Named moves (each a turn or a mirror), then the moves between two rows, first move first; the first pair answered
Q_833 (before => after):
[ -3   6   3  -9  -5 -24  13   6  -1   5   8  10  -7  -5  -5] => [ -3   5   3  -9  -3 -24  13   5  -2   6   8  10  -7  -5  -5]
[ 21 -16  13  -2   4 -16   7  -7   6  12  -2   2  -9 -19  15] => [  2   2   4  -6  12 -17   2 -12   5 -14  -5  -1 -20 -25  16]
[ 28 -15  11  28   6   7 -10 -11  -5  31  -6 -10  18   5 -17] => [-17  25  -8  17  21   6 -20 -21  -9 -26 -11 -15  -5  -8 -15]
[ 15  -2  14 -18   0  11   4   9   2   9  16   1  15  14  -3] => [ -7  18   4 -23   8  12   0   3   0 -20  13  -2   3   7  -2]
Q_985 (before => after):
[ -3   1 -15  -8  -8  14 -18  -4  -9 -10   8  -9   7  26 -11] => [-13  -4 -22 -10  -3   0 -20  -6 -15 -16  -4  -2  -4  15  -2]
[-17  10 -12  -1   6  13   4   2 -11   7  -8  -8  10   3  -6] => [-19   2 -12  -7   7  -2   6  -2 -15   5 -15   4   3  -7   2]
[  6  19  -5   6   5  21  -9 -13   4 -14   4 -11  14  13 -15] => [-12  15 -18   4  13   2 -16 -15  -4 -25 -13  -5  -3   0  -3]
[  2   5  17   4  10  -7  21  15  10   4   7   6  -2 -12  -3] => [ 0 12 14  8 10  1 19 18 13  2  8 -2 -1 -8 -7]
Q_850 (before => after):
[-13  22  -8   9  14  -6 -10  -2  -8  -3 -12 -18   4  -3   2] => [  1  -9   9  -6   0 -23   9   3  -6  18  -8   9   2 -10  18]
[-21  10 -17  12   0   1   5  16  24   6 -16  -9  -4  -1   0] => [  7 -17   6 -23  -9  -8   8  -6  17  10  -7  22   8  -1  -8]
[-13  19   4 -14  -2  12   3   8  21 -21   6   8 -13 -10  10] => [ -6   9  10 -21  -5   6   8   6  21 -17   8  16 -12 -11  12]
Then:
Each pair is two moves apart.
[ -5  26 -13 -13   3  29 -29 -23 -12 -28   9 -16  20  27 -37] => [-13  18 -35   7   6  18 -39  -8 -19 -11 -10 -31  13  28 -27]
Q_833, Q_985
[ 21  -7  25 -15   6  -1   3  -4  12   4   2   0   4  -9 -11] => [  8   1  17   3   3   6   8  19  20  15   4 -17  -1  -4  -2]
Q_985, Q_850
[  4 -18  -4  -7  -8  -8  -5  24  -1  24   1   2   0  15   8] => [  2   3 -10 -16   3   5 -25  -1  -9  -6   3  -6   7  21 -14]
Q_850, Q_833
[-55  -2 -38  -6   6 -33 -20  13 -12  -9 -27   2 -25  -4  24] => [ 18 -35  20 -50 -19 -12  -4 -18  -6  17  18  35  25  21 -11]
Q_850, Q_985
[  9 -19  16  12 -13   8  -9   3   7   6   7 -10  27  18 -14] => [-22   8  -1  19  -3  10 -13   7   9 -23   1 -22   9  10  -9]
Q_850, Q_833
[-11  15 -16  12   9  14 -22  -2  -6  -6  -4 -27   5  12 -16] => [ 11 -29  -6   8   3 -14 -14  -1 -14  28 -19   0   3  -1  -2]
Q_985, Q_833
[ -2   0  -8  -4  -1   4  -7  -4 -11  -9   1  -8   2   9  -8] => [  3 -10  -2 -11  -3  -5  -3  -8 -13  -6  -2   3   1   3  -5]
Q_985, Q_985
[ 14 -19  10 -24 -12   0  13   5   0   8  12  11   1  10  11] => [-14  11 -17  -5  -2  13  -2  18   0  -9   6 -21  -7  19  10]
Q_985, Q_985
[ 10 -10   8 -26 -10  -1  15  -5   9   2   8   7   0  11   7] => [  0   6   4 -28  -6   6  13  -8  10 -14  12   1  -2  11   5]
Q_833, Q_985
[ -6   0   8 -16 -19   4   6  -1   6   1  18   6   5   2   4] => [-23  11  -7  -9 -14   4  -2   3   4  -7  10  -5  -4   0   7]
Q_985, Q_985
[-24  19  -2 -25   9   1   0  -1 -23 -33  -5   9 -15 -11  12] => [  9 -23  16 -14  -8  -7  19  21 -17  25  -3  18  -3  -6  26]
Q_850, Q_833
[ -3   2  -2  -8 -13  12   7  19   4   7  16  -4   6  13   6] => [  1  -9  -1 -26 -13   2   4   7  -4   2  12  10   4   9   5]
Q_985, Q_850
[ 13 -24  11   1  -3 -17   6 -10   5   5  -2  25   3   1   5] => [ 20  -8   2  22   5   3 -12 -12   2   7  -2  -2  15  17 -13]
Q_850, Q_833
[ 7 12 13  1 -1  1 21 14 14 19 26 -4  5 -5 18] => [-16  19  -7   5   7  -9  10  17   6   4   9 -10 -11 -13  29]
Q_985, Q_985
[-15  -5 -13 -26 -14  10   0 -14   1 -14  24  -2   8   9  -8] => [-29 -13 -19 -13 -13  -8  12   5   5  -3  11   1 -11  -7  18]
Q_850, Q_985
[-26  13  -6 -15   7  -2   9  -4   0 -26 -14  16 -19 -10   1] => [  6  13  -5   3  10  23 -11 -15  -5  -6 -10  -8  11  17 -33]
Q_833, Q_850
[-45   1 -54 -22 -25   6 -14  15 -17 -29 -18 -14 -14  10  17] => [  0 -36 -37  -4 -41  13  -5  32 -13  36 -12 -16  13  30  13]
Q_833, Q_985
[-14  -1  12  18   8  -5   6  17   2  23 -25  -9 -10  15  21] => [  5 -13  29 -24   4 -11   1 -17  -9   7 -15  20   1  16   6]
Q_833, Q_850
[ 14  14  26  26  10  16  15  -9  17  -4   5   4   6  -5 -11] => [15  7 18 38  9 15 11  0 16 11 -2 -4  6 -1 -9]
Q_985, Q_833
[-12 -18   1 -35   9 -17 -27 -24 -14  -2 -20  23 -18  -8  -2] => [ -4 -27  12 -25   9 -22 -14 -19  -7  10 -20  30 -20 -17   5]
Q_850, Q_985
[  1 -15  -9 -15 -16  -4  -4  12  -8   8   2   2   7  10  14] => [ -6  -5 -17 -15  -8  -3 -18  -1 -15 -10  -4  -3   4   9   4]
Q_850, Q_985
[-34  18 -10 -15 -21  -4   8  14  21 -36  10  -2 -11  10  19] => [-27  21  -6 -26 -18   0   1  -1  16 -45  14   1  -5  13   6]
Q_850, Q_850
[  5 -22  -1  -7   0 -14  -2  -5 -12  12 -11  12  -4  -3   6] => [ 11 -11  -6   6   5  -2 -15 -10 -13  12 -10  -4   6   9 -10]
Q_850, Q_833
[-21   9  17   1   4   3  14  11   0 -15  -4  15 -14 -22   2] => [ -4   8  29  -9   1  14  12  -1   0 -16   8  19   2 -12 -14]
Q_850, Q_985
[ 14 -16   8 -11  -6  -7   4  -6  -4   9   3  14   6   1  -1] => [  0 -11   1   7  -5  -8  11  15   2  16  -2   5  -4  -3  13]
Q_850, Q_850
[ -1  -7  -5  14 -11  -6  14   7   3  15 -14  10   9  21   6] => [ -9  -5  -2  -7 -10 -13  15  -7  -2  -5 -11  25   2  14   6]
Q_833, Q_850
[  9  16  24   3   5  -3  27   1   6 -11   5   8 -18   1  27] => [ 11  29  20  -3  10   7  13 -16   0 -27   8   2 -11   8  10]
Q_850, Q_985
[  9   1   4  -8   2  13 -16  -4 -26  -7 -10  -5  -2  25 -15] => [ -2 -13   3   6  -2  -5   4  22 -19  14 -20  -1 -20  10  14]
Q_850, Q_985
[ 16  10  -6  14  15  -8 -11  -7   3  -3 -14   0  10  -9  -8] => [ 17   1  -3  17  11 -14  -3   5   6   9 -14   3   7 -11   2]
Q_833, Q_850
[ 12   2  18  26  15   8  10   5   9   3   4  -6  -2 -13  -7] => [ -1   7  12  21  19   1   8   1   6 -12  -2  -2 -12 -22  -2]
Q_833, Q_985
[ 30 -10  -5   0  -5  19 -23   0 -15   3   2 -11  -3  13 -20] => [  4 -15  -9  10  -9   2   1  32  -4  12  -5  -7 -29  -5  16]
Q_833, Q_850
[  3  -9  33 -38 -20   5  30  -7  -2 -14  32  15   6   2  11] => [-17  14  16  -7 -20  25  31  22  10  -8  36 -20   3  15  16]
Q_985, Q_850
[ -7  -2 -12 -17   1  -7  -8  -2 -10 -18  -4  12  -3   2   8] => [  8 -19  -7  -3  -6  -6  -1  12  -5  14  -5   9   3   7  13]
Q_850, Q_833
[ 16 -12  -2  -4   4  -9   2 -22 -10  -8  -8  17   8 -12  -8] => [  8 -19  -3   6   0 -16  14  -4  -4   5 -11  17  -1 -18   9]
Q_850, Q_850
[ 14 -13  24  -3 -12  12  29   5  22   6  32  13  14  10   5] => [-24  15   6 -12   1   7  21  -3  17 -39  24  11  -8  -5  10]
Q_833, Q_985
[  7   8   3 -16  -5  13   0 -14  10 -11  21   7   6  10   1] => [-13  12 -13 -14   2   2  -8 -13   3 -22   6   4  -8   1  10]
Q_985, Q_985
[  2  11  -6  -3  10  -8 -17 -34 -15 -35  -7   4  -2 -11  -7] => [ 31 -12  14  -6   0 -10  -7 -34 -12  -8  -1  17  11  -7 -10]
Q_985, Q_833
[ 20 -21   5  -8   2  -9  -8 -18 -10  14  -1   5   6   3  -6] => [ 10 -24   1   7  -1 -15   2   3  -3  26  -4   3  -5  -3  11]
Q_850, Q_850
[-22   1 -32 -18  -1  -2 -31  13 -18  -3 -24 -23   0  27  -1] => [ -8 -10 -20 -37  -4  -5 -33  -4 -23  -5 -19  -8   8  29 -10]
Q_850, Q_850
[-16  18  -9  17   3   5   6  17   5  -2  -5  -8  -4  -9  14] => [  5   2   6 -15   4  -6  -3 -20 -10 -16  -4  21   6 -13  -2]
Q_985, Q_850
[ -8  31   2  38  11  13  12  13  23  -9   3 -17 -15   0   3] => [ 15 -12  12  36   4 -14  19  13  16  27 -12   6 -15 -10  16]
Q_985, Q_833
[ 16  -4  -4  -1  -2  -2  -6 -22   3   1   3  14  13  20 -20] => [ -5  -4 -16  23  -4  -8   8  14  12  20  -4   3  -3  14   7]
Q_985, Q_850
[ 24 -24  26   6  -9   0  21   6   5  31   6  16  12  -1   1] => [ 23  -8  20  10 -11  21  12   9   7  26  17  -2  24  18 -10]
Q_985, Q_850
[  9 -14  16  21   8   4   0  12  13  13  -8  -4  25  -7   0] => [  5  -5  12  26  12   7  -5  12  13   8  -9 -12  25  -6  -4]
Q_850, Q_850
[ -3  -2  -2 -19  -5   0   6 -13 -18 -13  27   4   2   7   0] => [  1  -9  -5  10  -9   2  13  13 -10  18  24 -10   3  11  10]
Q_850, Q_833
[ -4  -5   0 -19  -8 -13  19 -10  -4   5  10   3  -1  10  22] => [ -6  15  -4  -8  -4   7  11 -10   0  -3  17 -18   8  21   7]
Q_985, Q_850
[-15  -2 -11 -14 -10   2  10   7  -6  10   0 -10 -19   9  28] => [ -4 -10  -4 -15 -13   2  14   7  -5  20   4  -6 -13  11  26]
Q_833, Q_985
[-38   1 -14 -54  -2   6  -7 -13  -8 -36  12  11  -2   9  14] => [-30 -23   1 -47  -9 -10  19   5   1 -10  10  30 -10  -6  37]
Q_850, Q_985
[ -2   9   4 -40 -11  14  -3  -9  -3 -30  26   6  14  19 -10] => [-20  10 -11 -39  -3  -2  -9 -10  -9 -40  10   7  -2   8   1]
Q_985, Q_985
[ 31   1  27  -1 -11  14  13  -1   1  34  12   7   2   2   1] => [ 12  36   9  11   3  31  -8 -10  -2   3   8 -18   1   8 -16]
Q_850, Q_833
[ -6   2 -20  13   7   9 -21   1  -8  13 -12 -24   6  10 -10] => [ 10  -7 -10  -6   5   7 -25 -17 -14  10  -7 -11  15  12 -19]
Q_850, Q_850
[  1   3 -17   3   2   8 -28  -8 -17   4   5 -20  15  22 -34] => [  7 -21 -19   6   0 -11 -27  -5 -24  22 -10  -9   9  14 -22]
Q_985, Q_833
[ -5 -11 -13   1 -13  -8 -12   3   7  10  -7   2  -9  13   2] => [  4 -12  -7   1 -16  -3 -10   2   9  14  -1   2  -1  16   0]
Q_985, Q_985
[ 26 -17  19  -2   6   4   3 -20  -8  23  -4  14   8   5 -13] => [-25   7   0  10  13  -8  16   6   1  -1 -14   6 -28 -16  18]
Q_833, Q_850
[  3 -16 -16  11  -6   7 -15  19   4  21   8 -17  14  28  -5] => [ -9 -31 -23   0   0 -24 -17  12  -7  14 -13   3  -7   5  10]
Q_985, Q_985
[ -1  -9   8 -13  -1  -9  28  -3  10  -5  24   1   0  -1   1] => [ -7   2   4 -10   2   1  25  -2  13 -11  26  -8   2   4  -2]
Q_833, Q_985
[-10   7 -26   3   5 -21 -14 -20 -10 -24 -18  -2  -8  -6  -2] => [ 23 -24   9  -4 -15 -23  16  -8   4  14   1  20   5  -5   8]
Q_850, Q_985
[ 18  16  -2  21   5  21   0  -1   1   5   6 -26  11  15 -15] => [ 15 -25   2  -5  -4 -23  14   1  -7  19 -10  14 -10  -9  17]
Q_985, Q_850
[ -6  12  -7  29  16   5  -5   6   7  -9 -15 -11  -7  -9   0] => [  9 -14   4  20  13 -14   1   2   3   7 -20  11  -8 -20   7]
Q_985, Q_833
[-22  -2  -6  -5 -15   3   7  27   7  13   9 -11  -6  10  14] => [ -3  -9   7 -35 -16   3  -1  -2  -2   1  16   7   8  12  -6]
Q_833, Q_850
[-13  -7 -12   4   1  -5 -19  17  -8   4 -12 -12  -3  11   5] => [ -4 -22  -5  -2  -2 -14 -14  14 -10  12 -14   0  -3   7   8]
Q_833, Q_985
[ -4  14   0  -1   0   4  10  -6  -3  -1   4  -3 -12 -13   4] => [  7   4   6  -2  -3   1  14  -6  -3  11   5   3  -8 -12   4]
Q_985, Q_833
[ -1  -4   5  21   3   1   3  -8 -18  -2   1  -8 -11  -4  -8] => [ -6  -5   6  15   2  -4   6  -9 -18  -8   1  -3 -16  -9  -3]
Q_850, Q_833
[-5  1  0  2  3  0  5  6  3  0  8 -5  4 -5  3] => [-4  5  0  1  4  3  1  3  2 -4  8 -8  6 -3 -1]
Q_850, Q_850
[  5  -2 -18   4  14  -9  -3   1   1  -6 -13   2  -5   5  -9] => [  8  -5 -11  -2  13 -13  -1  -4   2  -7 -11   9  -6   1  -8]
Q_985, Q_833
[ 6 -2 11 -7 -7  9  3 -1  1  6  5 -1 11 14 -2] => [-3 -6  6 -4 -9  2 10 11  1 11  1 -1  3 11 10]
Q_985, Q_850
[ -9  14  10  28   7  -2  -8  16  10 -14  -3  -8 -10 -17  16] => [ 12   1  24  -2   8  -9 -15 -15   0 -24  -1  16   0 -20   0]
Q_985, Q_850
[ 14  -7  -4  21  -1   3 -15   7  -1  18  -9 -12   9  13  -6] => [ 10  -5  -8  20  -1   3 -18   9  -3  15 -10 -15   8  14  -5]
Q_850, Q_985
[ -8  -1   8  -8 -19   1   7  16  10   9   9  11   3   3  12] => [-17  12  -1   3 -14   8   1  20  13   2   7  -1   0   5  10]
Q_850, Q_850
